In the data rows, zero lies at 4.5, halfway between 4 and 5.
Here are some points:
[7 4 6 7 5 3 4 6 6 4 4 3 3 5 5 5 6 7 3 3 6 6 5 5 5 7 6 6 6 3 2 6]
[6 4 5 3 3 2 2 7 5 4 5 5 3 3 7 3 6 3 6 2 4 7 1 2 8 6 5 2 4 2 4 3]
[4 3 3 1 4 5 5 4 5 4 6 6 4 3 5 5 4 3 6 4 3 5 3 3 5 3 4 2 4 6 5 4]
[6 5 5 4 0 5 2 5 4 5 2 4 4 6 4 4 2 3 6 5 2 6 2 3 5 5 2 4 4 4 5 1]
[7 4 5 4 5 1 4 8 8 3 5 4 2 3 7 6 6 5 6 0 5 7 3 2 8 6 6 3 5 3 2 4]
[4 6 3 1 3 4 5 5 5 4 6 6 4 3 5 6 4 1 8 4 1 5 2 2 5 3 2 1 3 6 6 2]
[4 3 4 5 6 5 5 3 3 6 6 5 7 5 5 2 6 5 1 6 6 2 6 7 3 5 6 6 3 4 6 8]
[4 6 3 2 4 5 5 6 4 4 5 6 5 2 4 5 3 2 6 5 2 3 3 4 4 3 2 3 3 6 6 3]
[5 3 5 6 8 2 5 6 7 4 5 3 3 4 6 5 7 7 3 2 7 5 6 5 5 6 8 5 6 3 2 7]
[3 7 3 3 2 8 5 2 3 4 4 6 5 5 2 6 1 2 6 7 1 4 4 4 2 2 0 4 4 7 6 4]
[4 3 3 0 4 4 5 5 5 3 6 7 4 2 5 5 4 2 7 4 2 5 2 2 5 3 3 1 3 6 6 3]
[6 6 6 5 3 3 5 5 7 2 3 4 1 5 4 8 3 4 7 3 3 7 4 3 5 4 3 4 7 5 2 3]
[5 5 9 8 6 6 5 3 5 5 2 3 5 7 2 6 4 7 3 5 6 4 7 7 2 4 5 8 7 6 3 6]
[3 6 4 5 4 7 6 2 3 5 4 5 6 6 2 6 2 4 5 7 4 3 6 6 2 2 3 5 5 7 5 4]
[3 5 3 2 3 5 5 4 3 4 5 6 4 3 5 5 4 2 7 5 3 5 3 3 5 3 3 2 3 6 6 2]
[4 0 5 5 6 3 3 6 4 7 5 3 5 4 7 2 8 5 2 4 7 4 5 5 6 7 8 5 4 2 4 7]
[5 5 4 3 2 3 4 7 5 4 5 5 3 3 5 5 4 2 7 3 2 6 2 2 7 4 3 2 4 4 5 2]
[5 6 5 5 3 5 4 4 4 4 3 5 4 6 3 5 3 4 5 5 3 5 4 4 4 4 3 4 5 5 4 3]
[2 6 2 2 3 8 6 2 2 5 5 7 6 4 3 5 3 2 6 8 2 3 4 4 2 1 1 3 3 8 7 3]
[3 4 5 5 5 7 4 2 1 7 3 4 7 6 3 3 3 5 3 8 5 2 6 7 2 5 4 6 4 5 6 5]
[4 7 4 5 3 7 5 2 3 4 3 5 5 7 1 6 1 4 5 7 3 3 6 5 2 2 2 6 5 7 5 4]
[2 2 4 5 6 6 4 3 1 8 9 4 8 5 5 2 5 4 2 7 6 2 6 6 3 4 5 5 3 4 6 6]
[3 6 3 5 6 8 7 0 3 4 4 5 6 5 2 5 2 5 4 7 4 2 7 7 0 2 3 6 4 8 6 5]
[3 4 3 3 5 6 5 3 3 5 6 6 6 4 4 4 4 3 4 6 4 0 5 5 4 3 4 4 3 5 7 5]
[5 6 5 7 4 7 6 2 4 4 2 5 7 7 1 6 2 6 4 7 4 3 7 7 2 4 3 7 6 6 4 5]
[3 5 4 5 5 7 5 2 3 5 3 3 6 6 3 4 3 5 4 7 5 3 7 6 2 4 4 6 5 6 5 5]
[4 4 2 2 4 5 5 5 3 4 8 7 6 2 5 3 5 2 5 5 3 4 3 4 6 4 4 2 0 4 8 4]
[5 4 2 2 4 3 6 6 5 3 8 6 5 2 5 4 5 3 5 3 3 5 3 3 6 5 5 2 2 4 6 5]
[4 3 5 7 8 3 6 4 6 5 5 3 4 4 5 5 6 7 3 4 8 4 7 6 4 5 7 6 7 5 3 7]
[3 5 5 7 6 7 6 1 3 5 3 4 6 7 2 5 3 6 3 7 6 2 9 8 1 4 4 8 6 6 5 6]
[2 6 2 3 4 8 6 1 2 5 5 6 6 5 2 5 2 2 6 8 2 2 5 5 2 1 1 4 3 8 7 4]
[1 5 2 3 4 8 5 2 1 6 5 6 7 4 4 4 3 2 5 8 3 2 5 5 3 3 2 3 2 7 8 4]
[6 5 6 7 5 4 4 5 5 4 3 3 4 6 4 5 5 7 4 4 5 5 6 5 5 6 5 7 6 4 3 5]
[4 4 4 3 4 5 5 5 4 5 6 6 5 3 5 3 5 3 4 5 4 4 4 4 5 5 4 4 3 5 6 5]
[3 5 3 4 4 6 5 3 3 5 5 5 7 5 4 4 4 3 5 6 4 3 5 5 3 3 4 4 3 6 6 4]
[5 7 5 4 3 5 5 4 6 3 3 5 2 5 4 7 3 4 8 4 3 7 4 3 4 3 2 4 7 6 3 2]
[4 5 4 6 7 7 7 1 4 4 5 5 6 5 2 5 3 7 3 7 5 2 9 8 1 0 4 7 5 6 5 7]
[3 5 3 5 6 8 7 0 3 5 4 5 7 5 2 5 3 5 4 8 4 1 8 7 0 2 3 6 5 7 6 6]
[2 4 2 4 7 6 7 2 3 5 7 7 7 3 4 4 5 4 3 6 5 1 6 6 3 3 5 4 2 6 6 6]
[4 6 4 3 3 5 4 5 4 4 4 5 4 6 4 5 4 2 6 5 3 5 3 3 5 4 3 3 4 5 5 2]
[7 6 6 7 6 3 5 5 7 3 3 3 3 6 3 7 4 7 5 3 6 6 6 5 4 5 5 7 8 5 1 5]
[5 6 4 3 0 5 4 5 4 4 3 5 4 5 3 6 2 2 7 5 0 6 2 2 5 3 1 3 4 5 5 0]
[5 5 4 1 3 3 4 7 5 4 6 6 4 2 6 4 5 1 7 3 2 6 0 1 7 4 3 1 3 4 5 2]
[4 2 5 5 5 5 3 5 2 7 5 4 7 5 5 1 6 5 1 5 6 3 5 6 5 7 6 6 3 2 5 6]
[2 3 4 4 5 6 3 3 1 7 5 5 7 5 5 1 5 3 3 7 5 3 4 5 4 5 5 4 2 4 7 5]
[5 5 5 3 2 2 3 7 6 3 5 5 2 3 6 4 5 2 7 2 3 7 0 0 8 5 4 1 4 4 4 2]
[5 4 8 7 3 4 1 5 3 6 0 2 4 8 4 4 4 6 4 5 5 6 4 4 5 7 5 6 6 3 3 4]
[6 7 4 3 3 4 6 5 7 1 5 5 3 4 3 6 3 4 7 3 2 6 3 3 5 3 2 3 5 6 4 2]
[2 6 2 2 3 7 5 5 3 4 5 7 6 2 3 5 2 1 6 7 1 1 4 4 3 1 1 3 2 7 7 2]
[1 6 3 4 5 7 5 2 2 6 5 5 6 4 4 4 4 3 4 7 4 2 6 5 2 3 4 4 3 6 7 5]
[6 3 6 6 7 3 4 6 6 5 4 2 4 5 5 4 6 7 3 3 8 5 6 6 5 7 8 6 6 3 2 7]
[3 6 2 2 3 6 5 3 4 4 5 7 4 4 3 5 2 1 8 5 1 4 4 3 4 1 1 2 3 7 7 2]
[6 4 7 7 5 2 4 6 7 4 3 2 3 5 5 6 6 7 4 2 6 6 5 4 5 6 6 6 7 3 1 5]
[6 4 9 8 4 4 2 5 5 6 1 2 3 7 5 4 5 7 3 4 6 6 5 5 5 7 5 7 7 2 2 4]
[3 5 2 1 4 5 5 5 4 4 7 7 5 2 5 4 4 1 5 5 3 4 2 4 5 3 3 2 1 5 7 3]
[6 5 8 8 4 4 3 5 5 5 0 2 3 8 4 5 4 6 4 4 5 6 5 5 4 6 4 7 8 3 2 4]
Then 10 other points, each followed by its number:
[6 5 6 4 1 4 2 2 4 5 3 4 3 5 5 4 4 3 6 4 2 7 1 2 7 5 4 3 4 3 4 1] 0
[5 3 8 8 5 4 2 5 4 7 2 2 4 7 5 3 6 7 3 5 7 5 6 5 4 7 8 7 6 3 3 6] 1
[5 4 5 5 6 4 5 5 4 5 5 4 5 4 5 3 5 7 3 5 6 4 5 6 5 6 6 5 4 4 4 6] 2
[3 4 5 6 5 7 4 2 1 7 3 4 7 7 3 3 4 6 2 8 5 3 6 7 2 5 4 7 4 5 6 5] 3
[7 3 8 8 6 3 4 6 5 5 4 2 4 6 5 4 6 9 2 3 8 5 6 6 5 8 8 7 7 2 2 6] 4
[3 3 4 5 5 5 4 3 2 6 5 5 7 4 5 2 6 5 2 6 6 3 5 6 4 5 6 5 3 4 6 6] 5
[4 7 3 3 4 6 6 3 5 3 4 6 4 4 3 7 2 3 7 5 2 4 5 4 3 1 2 3 5 8 5 3] 6
[4 2 5 5 5 5 3 4 2 7 5 4 7 5 5 1 5 5 1 6 6 2 5 6 4 6 6 6 3 3 6 6] 7
[6 4 5 3 3 1 3 9 6 4 5 5 2 3 7 4 6 3 6 1 4 7 1 2 9 6 5 2 4 3 4 3] 8
[5 6 6 7 4 7 5 2 4 4 2 4 5 8 1 6 2 6 4 9 5 4 7 7 2 4 4 8 6 6 4 4] 9
Which of these numbered points is nearest to each point below by angle, seen from the average point of the first points? Its number follows each.
[5 6 5 3 0 5 3 5 4 4 3 5 3 5 4 5 2 2 7 5 1 6 2 1 5 4 4 3 4 4 5 0] > 0
[6 3 6 7 6 3 4 6 5 5 4 2 4 5 5 4 6 8 2 3 7 5 6 6 5 7 8 7 6 2 3 7] > 4
[6 4 5 3 3 2 3 9 6 4 5 4 2 3 7 4 6 4 6 1 4 8 1 2 8 6 5 3 4 2 4 3] > 8
[5 4 7 7 4 5 2 4 3 6 1 3 5 8 4 3 4 6 3 6 5 5 5 5 4 6 5 7 6 3 4 4] > 1
[5 7 5 7 3 7 5 2 3 4 2 4 5 8 1 6 1 6 5 7 4 4 7 6 1 4 3 7 6 6 5 4] > 9
[5 5 3 4 7 4 7 5 6 2 8 6 5 2 5 5 5 5 4 3 5 4 5 6 5 4 6 4 4 5 5 6] > 2
[4 3 7 7 5 5 2 4 4 7 2 2 5 7 5 3 5 6 3 5 6 5 6 5 4 6 5 7 6 3 3 5] > 1
[3 4 5 5 4 7 3 2 1 7 3 4 7 7 3 3 3 5 3 8 5 3 6 6 2 4 4 6 4 5 6 5] > 3
[4 3 5 6 4 5 3 5 3 6 4 4 6 5 5 3 5 4 3 5 5 4 4 5 5 6 5 5 3 3 5 5] > 7
[6 4 4 2 4 2 4 8 7 3 7 5 3 2 7 5 6 3 6 1 4 7 2 2 8 5 5 1 2 3 4 4] > 8
[5 4 3 4 7 4 7 4 5 4 7 5 5 3 5 5 6 5 4 4 6 4 5 6 4 4 5 5 4 5 5 7] > 2
[5 3 7 7 4 4 2 5 3 6 2 3 5 7 4 3 5 6 3 5 6 5 5 5 4 7 6 6 6 3 3 5] > 1
[5 4 3 4 6 4 6 5 4 4 7 6 5 3 5 4 5 4 4 4 5 4 5 5 5 5 6 4 4 4 5 6] > 2
[2 4 1 3 6 6 6 3 3 5 7 7 7 2 4 3 5 3 3 6 5 1 5 6 3 3 5 4 1 6 8 6] > 5
[5 6 5 5 4 5 5 4 5 4 3 5 4 6 2 6 3 5 5 5 4 5 5 5 3 4 3 6 5 5 4 4] > 9
[3 6 0 1 4 6 7 3 5 3 7 7 5 2 4 6 4 2 6 5 3 3 4 4 4 1 3 2 2 7 7 4] > 6
[5 6 6 6 3 6 4 3 4 5 1 4 5 7 2 5 2 5 5 6 4 4 5 5 3 5 3 6 6 5 4 4] > 9
[8 5 6 6 5 2 5 6 8 3 4 3 3 5 4 6 5 8 4 2 6 6 5 5 6 6 6 6 7 4 1 5] > 4
[5 3 7 9 4 5 1 5 3 7 2 3 6 7 5 2 5 5 3 5 6 5 4 5 5 7 5 6 5 2 4 4] > 1
[6 4 5 3 4 1 4 8 7 3 6 4 2 3 7 5 7 4 6 0 4 7 2 2 8 5 6 2 5 3 3 3] > 8
[5 6 1 2 5 5 8 4 6 2 7 7 5 3 3 6 3 4 6 4 3 3 5 5 4 2 3 4 3 7 5 5] > 6
[5 4 7 7 4 5 3 4 4 6 0 2 4 8 4 5 3 6 4 5 5 5 6 5 3 5 4 7 7 4 3 4] > 1
[6 4 7 7 6 3 4 5 6 4 3 2 3 5 5 5 6 8 3 3 7 5 6 5 5 6 7 6 7 3 2 6] > 4
[4 2 6 6 5 4 2 5 3 7 4 3 6 5 5 1 6 6 2 7 6 4 5 6 5 7 6 6 4 2 5 6] > 7
[5 5 6 6 3 6 4 4 4 5 2 3 4 7 2 5 2 5 5 6 4 5 5 5 3 5 3 6 6 5 4 3] > 9
[5 4 3 4 7 4 7 5 5 3 8 5 5 3 5 4 6 5 4 4 6 3 5 6 5 4 6 5 4 5 5 7] > 2
[6 4 5 6 5 4 4 5 5 4 4 4 4 5 4 4 5 6 3 4 6 5 5 5 5 6 5 6 5 4 3 6] > 4
[6 3 7 7 6 3 4 6 5 5 4 2 5 5 6 4 6 8 2 3 8 5 6 6 5 7 8 7 6 2 2 7] > 4
[5 6 4 6 4 7 6 2 4 3 3 5 6 7 1 6 2 6 4 6 4 3 7 7 1 4 3 8 5 7 5 5] > 9
[3 2 5 6 7 4 5 5 4 6 5 4 6 4 6 3 7 7 1 5 8 3 6 7 5 6 8 6 4 3 4 9] > 2
[7 5 6 7 6 3 5 5 9 3 4 4 3 5 4 7 5 7 4 3 6 5 6 6 4 5 6 7 7 5 2 6] > 4
[4 2 6 5 4 4 2 5 2 8 4 4 6 6 6 0 6 5 2 5 6 4 4 5 5 7 6 5 4 2 5 5] > 7
[5 4 4 4 5 4 5 5 5 4 6 5 5 4 5 4 6 4 4 4 5 4 5 5 5 5 6 5 4 5 5 6] > 2
[2 7 4 6 4 7 6 2 4 3 3 5 5 5 0 6 1 5 5 7 4 3 7 7 2 3 2 7 5 7 5 4] > 9
[6 4 5 3 4 1 3 9 6 3 6 5 3 3 7 4 6 4 6 1 4 7 1 2 9 6 5 3 4 2 4 4] > 8
[5 6 5 6 2 7 4 3 3 4 1 5 5 7 1 5 1 4 5 7 2 4 5 5 2 4 2 6 5 6 5 3] > 9
[2 4 4 5 4 8 4 2 1 7 4 4 7 6 3 3 4 4 3 9 4 2 6 6 2 4 3 6 3 5 7 5] > 3
[4 2 6 5 5 4 2 5 3 8 4 4 6 5 6 0 7 5 2 5 6 4 4 5 6 7 6 5 3 1 5 6] > 7
[4 4 6 6 4 7 3 2 2 7 2 4 6 7 3 3 4 5 2 7 5 3 6 6 3 6 4 7 4 4 5 5] > 3
[6 3 7 7 6 2 4 6 6 5 4 3 4 5 6 4 7 8 2 3 8 5 6 6 6 8 8 6 6 2 2 7] > 4
[5 6 6 6 4 5 5 4 5 4 2 4 3 7 3 6 3 5 5 5 4 5 5 5 4 4 4 6 7 6 3 4] > 9
[6 4 4 2 4 1 4 8 7 3 6 5 2 2 7 5 6 3 7 1 4 7 2 2 8 5 5 2 5 3 3 3] > 8
[6 4 5 3 4 2 4 8 6 3 6 5 3 3 6 4 6 4 5 1 4 6 2 3 8 6 5 3 4 3 4 4] > 8
[4 2 6 6 5 5 3 4 2 7 4 3 6 6 5 2 6 5 2 6 6 4 5 6 4 7 6 6 4 3 5 6] > 7
[1 4 2 3 6 6 5 3 2 6 6 6 7 3 5 3 5 3 4 7 4 2 4 5 4 4 4 3 2 5 8 6] > 5
[6 5 5 3 3 2 3 8 6 4 5 5 2 3 7 4 6 3 6 2 4 7 1 5 9 6 5 2 4 2 4 3] > 8
[5 4 7 7 4 5 2 4 4 6 1 2 4 7 5 4 4 6 4 5 5 5 5 5 4 6 5 6 6 3 3 4] > 1
[4 1 5 5 5 7 2 6 3 7 5 4 6 4 6 0 7 5 2 6 6 4 4 5 6 7 6 4 3 2 6 6] > 7
[5 4 6 7 7 3 4 5 6 5 4 3 3 5 5 5 6 7 3 3 7 5 6 5 5 6 7 6 7 3 2 6] > 4
[5 3 9 7 4 4 2 5 4 7 2 2 5 7 5 3 5 7 2 5 6 6 5 5 5 8 6 7 6 2 3 5] > 1
[6 5 4 3 4 2 5 7 6 2 7 6 3 2 5 5 6 4 5 2 4 6 3 4 7 5 5 3 4 4 4 5] > 8
[5 6 4 6 5 6 2 2 5 4 4 4 5 6 2 6 3 6 4 6 4 4 7 6 2 4 4 6 6 6 4 4] > 9
[2 3 2 2 6 5 5 4 3 5 8 6 6 1 6 3 6 3 4 5 4 3 4 5 5 3 4 2 1 5 7 5] > 5
[1 3 2 2 5 5 5 3 2 6 7 7 7 2 6 3 6 2 4 6 4 2 4 5 4 3 5 3 1 5 8 5] > 5
[8 4 7 7 3 5 2 4 3 7 1 2 5 7 4 4 4 6 4 6 5 5 5 5 4 6 4 6 6 4 4 4] > 1
[4 4 5 4 3 6 2 4 1 7 4 4 6 5 5 2 4 3 4 7 4 4 4 4 4 5 4 4 3 4 6 3] > 7
[3 6 3 3 3 6 5 3 4 4 5 6 5 4 4 6 3 2 6 6 2 4 4 4 4 2 2 2 3 6 6 3] > 6
[4 3 5 5 5 4 4 5 3 6 5 4 6 5 6 2 6 5 3 5 6 4 5 5 5 6 6 5 4 3 5 6] > 7
[2 4 4 5 5 7 5 1 2 6 4 4 7 6 4 4 4 4 3 8 5 2 6 6 2 4 4 5 4 6 6 5] > 3
[4 4 4 4 4 6 4 4 3 5 5 5 6 5 4 3 4 4 3 6 5 3 5 6 4 5 4 5 3 4 6 5] > 7
[2 4 1 2 6 5 6 3 3 5 8 7 7 2 5 3 5 3 4 5 4 2 5 5 4 3 4 3 1 5 8 6] > 5
[7 5 6 8 5 3 5 5 6 3 3 2 3 6 4 5 5 8 3 3 6 5 6 6 5 6 6 8 8 4 1 6] > 4
[5 5 8 7 3 4 2 5 4 6 0 2 3 8 4 5 4 6 4 5 5 6 4 4 5 6 5 6 7 5 3 4] > 1
[2 3 2 2 5 6 5 3 1 6 7 7 7 3 6 2 5 2 4 6 4 3 4 5 4 4 4 3 1 5 8 5] > 5
[6 6 6 7 5 3 5 5 7 3 3 4 3 6 4 6 5 6 5 0 5 6 5 5 5 6 5 6 8 4 2 5] > 4
[4 2 4 5 5 5 4 4 2 7 5 5 7 5 5 1 5 5 1 6 6 3 5 6 4 6 6 5 3 3 6 6] > 7
[5 3 8 7 3 4 2 5 4 6 1 2 4 8 4 4 4 5 4 5 5 6 5 5 5 6 5 6 6 3 3 3] > 1
[4 7 3 2 3 6 6 4 5 3 5 7 4 3 4 6 3 2 7 5 1 5 3 3 4 2 1 2 4 6 6 3] > 6
[5 6 5 4 1 5 3 4 4 5 2 5 4 6 3 5 2 3 6 5 2 6 3 3 4 4 2 4 5 5 5 1] > 0
[4 7 3 3 3 6 5 3 4 4 4 6 5 5 3 5 2 2 6 6 2 4 4 4 3 2 2 3 4 7 6 3] > 6
[3 4 5 5 3 7 3 3 1 7 2 4 6 7 4 3 3 4 4 7 4 4 5 5 3 5 4 5 4 5 6 4] > 3
[5 3 5 5 5 4 4 6 3 6 5 4 6 4 5 2 6 6 2 4 6 4 5 6 5 6 6 5 4 3 4 6] > 2
[4 7 4 4 3 6 5 3 5 4 3 6 4 5 3 7 2 3 7 6 2 5 4 3 3 2 1 2 5 7 5 2] > 6
[6 4 5 3 4 1 4 8 7 3 6 5 2 2 7 6 6 4 6 1 4 7 2 2 8 5 5 2 5 3 3 4] > 8
[4 2 7 7 5 4 2 5 3 8 3 3 6 6 5 2 6 6 2 8 7 4 5 6 5 7 6 6 5 2 4 6] > 1
[5 7 6 7 4 5 4 4 5 4 1 4 3 7 3 6 3 5 5 5 4 5 5 5 4 4 3 6 7 5 3 3] > 9
[3 7 2 2 2 7 5 3 3 3 5 7 6 4 2 5 2 1 7 6 1 4 4 4 3 1 1 3 3 7 8 2] > 6
[6 6 5 5 4 5 5 4 5 3 3 5 4 6 2 6 2 5 5 5 4 5 5 5 4 4 3 5 6 5 4 3] > 9
[3 2 5 6 5 5 3 4 2 8 4 4 7 6 5 1 6 6 1 6 7 3 6 6 4 6 6 6 4 3 5 7] > 7
[4 6 4 6 6 7 7 1 4 4 4 5 6 5 2 6 3 5 4 7 5 2 8 7 0 3 3 7 6 7 5 6] > 9
[5 3 5 7 7 5 5 4 4 6 5 4 6 5 5 3 6 7 1 5 8 3 7 7 4 6 7 7 5 3 4 8] > 2
[3 3 5 7 6 5 4 3 4 7 3 3 6 6 5 4 5 7 2 6 7 3 7 7 3 5 6 6 6 4 4 6] > 1
[4 6 3 5 5 7 6 2 4 4 4 5 6 6 2 5 3 5 4 7 5 3 7 7 1 3 4 6 5 7 5 5] > 9
[7 4 6 4 3 1 3 9 6 4 5 4 2 4 6 4 6 4 6 1 4 8 2 2 9 6 5 3 5 2 3 3] > 8
[3 4 4 4 6 4 5 4 3 5 6 5 6 4 5 3 6 4 4 5 5 3 5 5 5 5 6 4 3 4 6 6] > 5
[5 4 5 3 5 3 4 7 5 4 6 5 4 2 7 4 6 4 5 3 4 6 3 3 7 5 6 3 4 3 5 5] > 8
[7 3 7 7 6 2 3 7 6 5 4 2 4 5 5 4 7 7 2 3 8 6 5 5 6 8 8 6 6 2 2 6] > 4
[5 2 4 5 6 3 4 6 5 5 6 4 4 3 7 3 7 5 3 3 6 5 5 5 6 6 7 4 4 3 4 6] > 2
[2 3 2 4 6 6 5 2 2 6 6 5 8 4 5 3 5 4 2 7 5 1 6 7 3 4 5 5 2 5 7 6] > 5
[4 1 5 6 7 3 4 5 4 6 5 3 5 4 6 3 8 7 1 4 8 4 6 7 5 7 8 6 5 2 4 8] > 2
[3 2 5 5 6 6 4 4 2 8 5 4 8 5 5 1 5 6 1 6 6 2 6 7 3 6 6 6 3 4 6 6] > 7
[5 4 3 2 5 2 5 7 7 3 7 3 3 1 7 5 7 3 6 2 4 6 3 3 7 4 5 2 4 4 4 5] > 8
[3 3 5 5 5 5 3 4 2 6 4 4 6 8 4 3 5 5 3 6 5 3 5 5 4 5 5 5 3 4 5 5] > 7
[4 2 5 5 6 3 4 5 4 6 6 4 5 3 7 3 7 5 2 4 7 4 5 5 5 6 7 5 4 3 5 7] > 2
[7 4 8 7 5 1 4 7 7 4 3 2 2 5 4 6 6 6 5 1 6 8 4 4 8 6 6 5 8 3 0 5] > 4
[3 4 5 4 3 6 3 4 0 7 4 5 7 5 5 2 4 3 4 7 4 2 4 4 4 5 3 4 2 4 7 4] > 7
[3 3 3 4 6 6 5 4 2 6 7 6 8 3 5 2 5 5 2 6 5 2 5 6 4 5 6 5 2 5 7 7] > 5
[5 4 3 4 6 4 6 4 5 4 7 6 5 3 4 4 5 5 4 4 5 3 6 6 4 5 5 5 4 5 5 6] > 2
[4 3 5 6 6 5 4 3 3 6 4 4 6 5 4 3 5 6 2 6 7 3 6 6 3 6 6 6 4 2 5 6] > 7
[3 3 2 2 6 5 6 4 3 5 8 6 6 2 6 3 5 3 4 5 4 2 4 5 4 3 5 3 1 5 7 5] > 5
[4 3 5 6 7 5 4 4 4 7 4 4 4 5 5 3 6 6 1 5 7 3 6 7 4 6 7 6 5 3 4 8] > 2
[5 4 4 2 4 2 5 7 6 3 7 5 3 1 7 5 6 3 6 2 4 6 2 2 8 5 5 2 4 4 4 4] > 8
[5 6 5 7 5 5 6 3 6 3 2 3 4 7 2 7 3 6 5 4 5 5 6 5 3 4 4 7 9 6 3 5] > 9
[3 3 2 2 5 5 5 5 3 5 8 6 6 2 6 4 6 3 4 5 5 3 4 5 5 4 5 3 1 4 7 6] > 5
[5 6 3 4 4 6 5 4 5 3 4 6 5 5 3 6 3 4 6 5 3 4 4 4 4 3 2 4 5 6 5 3] > 6
[3 4 5 7 5 7 4 2 2 5 3 4 7 7 3 3 4 6 2 7 6 3 7 7 2 5 5 7 5 5 5 6] > 3
[2 4 3 4 4 8 5 1 1 6 4 5 7 5 3 4 3 4 4 9 4 2 6 6 2 3 3 5 3 6 7 5] > 3
[5 3 5 6 5 6 4 5 3 6 5 4 6 5 5 2 5 6 2 5 6 4 5 6 5 6 6 6 4 3 5 6] > 7
[4 4 5 4 5 4 2 5 3 7 5 4 5 4 7 2 6 4 4 4 5 4 4 4 6 6 6 4 3 2 5 5] > 7
[4 5 5 6 5 5 5 3 5 5 3 4 5 6 3 5 4 6 4 6 5 4 7 6 3 4 5 6 6 5 4 5] > 9
[2 4 4 5 4 7 3 3 0 7 4 5 7 6 4 3 3 4 3 8 4 3 5 6 3 4 4 5 3 5 7 4] > 3
[5 3 5 5 7 3 5 5 5 5 5 4 5 4 5 4 7 6 2 3 7 4 5 6 5 6 7 6 5 3 4 7] > 2
[7 4 5 3 3 1 3 9 6 4 5 4 2 3 7 4 6 4 6 1 4 8 1 2 9 6 5 3 4 2 3 3] > 8
[5 7 5 5 2 7 4 3 3 5 2 5 5 7 2 5 1 4 5 7 2 4 4 5 3 4 2 5 4 5 6 2] > 9
[2 5 3 5 5 8 5 0 2 6 4 5 7 6 3 4 3 4 3 9 5 1 6 7 1 3 3 6 4 7 7 5] > 3
[5 3 7 5 3 4 0 6 4 7 2 3 4 6 6 3 5 4 4 4 5 6 3 2 6 7 5 4 5 2 3 5] > 1
[3 4 5 6 4 7 4 2 2 6 2 3 6 8 3 4 3 5 3 7 5 3 7 6 2 5 4 7 5 5 5 5] > 3
[6 6 6 7 4 5 6 3 7 3 3 4 4 7 3 7 3 7 5 4 5 5 7 6 3 4 4 7 9 6 2 5] > 9
[2 3 5 6 6 6 5 2 3 7 4 3 6 6 5 4 5 6 2 7 6 2 7 7 2 4 5 6 5 5 5 6] > 3
[6 5 6 4 0 4 2 6 4 5 3 4 3 6 4 4 3 3 6 4 2 7 2 2 6 5 2 3 5 4 5 1] > 0
[3 4 2 3 6 4 6 4 4 4 7 6 5 2 6 4 6 4 4 5 5 3 4 5 5 4 5 3 3 5 6 6] > 5
[3 5 3 4 5 7 5 2 2 6 5 5 6 5 3 4 4 4 4 7 4 2 6 6 2 3 4 5 3 6 6 5] > 3
[6 5 6 3 0 4 2 6 4 4 3 4 3 5 4 5 3 2 7 4 2 7 2 2 6 5 3 3 4 4 4 0] > 0
[6 5 3 5 6 4 7 5 6 2 7 6 4 3 4 5 5 6 4 3 5 4 5 6 5 5 6 5 5 5 4 6] > 2
[7 3 8 7 5 2 3 7 6 5 4 2 3 5 6 4 6 8 3 2 7 6 5 4 6 8 7 6 6 2 1 6] > 4
[3 4 5 6 6 6 5 2 3 6 4 4 6 6 4 4 5 6 2 6 6 2 8 7 2 1 5 7 5 5 5 7] > 3
[5 5 6 5 2 4 2 5 5 5 2 4 3 5 5 5 4 4 6 4 3 7 3 2 5 4 3 3 6 4 3 1] > 0
[5 5 6 8 5 6 5 3 5 4 3 3 5 7 2 5 4 7 3 5 6 4 7 7 3 5 5 8 6 5 3 6] > 9
[5 3 7 5 3 3 0 6 4 7 3 2 4 5 6 3 6 4 4 4 5 6 3 3 6 7 5 5 6 2 4 4] > 1
[0 4 2 3 5 6 6 2 3 6 6 6 6 3 5 4 3 3 4 6 4 2 5 5 3 2 4 3 2 6 7 5] > 5
[4 8 4 3 4 6 6 3 5 3 4 5 4 5 2 8 2 3 8 5 2 5 4 4 3 1 1 4 5 7 5 2] > 6
[2 4 2 1 5 5 5 4 2 6 7 7 6 3 6 3 5 2 4 6 4 3 3 4 4 4 4 2 0 5 8 5] > 5
[5 5 6 6 4 5 4 4 4 5 2 3 4 6 4 4 4 5 4 5 5 5 5 5 4 5 4 6 6 4 4 4] > 1
[4 2 5 5 5 4 3 5 2 7 6 5 6 4 6 0 7 4 2 5 6 4 4 5 5 7 7 4 3 2 6 6] > 7
[7 4 7 7 5 1 4 7 7 4 3 2 2 5 6 6 6 7 4 2 6 7 5 4 6 6 7 6 8 3 0 5] > 4
[3 4 5 6 3 6 2 4 2 7 2 3 6 7 4 3 4 4 4 7 4 4 5 4 4 5 4 5 4 4 5 4] > 3
[6 4 7 6 6 2 4 6 7 4 4 2 2 5 6 5 6 7 4 2 7 6 5 4 6 6 7 6 8 3 0 6] > 4
[6 5 6 4 1 4 1 6 4 5 2 4 4 6 5 4 4 3 6 4 3 7 2 2 6 6 4 4 4 3 4 1] > 0
[5 6 5 4 1 6 3 4 3 5 2 5 5 6 2 4 2 3 6 6 2 5 3 3 4 4 1 4 4 5 6 2] > 0
[4 4 6 5 4 5 3 5 3 6 4 4 5 5 5 3 5 5 4 5 5 5 4 4 5 6 5 5 4 3 5 4] > 1
[6 3 9 8 4 3 1 6 4 6 2 2 4 7 5 3 5 6 3 4 6 6 4 4 6 8 6 6 6 1 2 5] > 1
[2 3 2 3 4 6 4 1 1 6 6 6 7 4 5 2 5 3 4 7 4 2 4 5 4 4 4 3 1 5 8 5] > 5
[4 3 6 6 4 5 2 4 2 7 3 3 6 6 5 2 5 5 2 6 6 4 5 5 5 7 5 6 5 2 4 5] > 7
[4 3 6 6 3 5 2 5 2 7 3 3 6 6 5 1 5 5 2 5 6 5 4 5 5 7 5 5 4 2 5 5] > 7
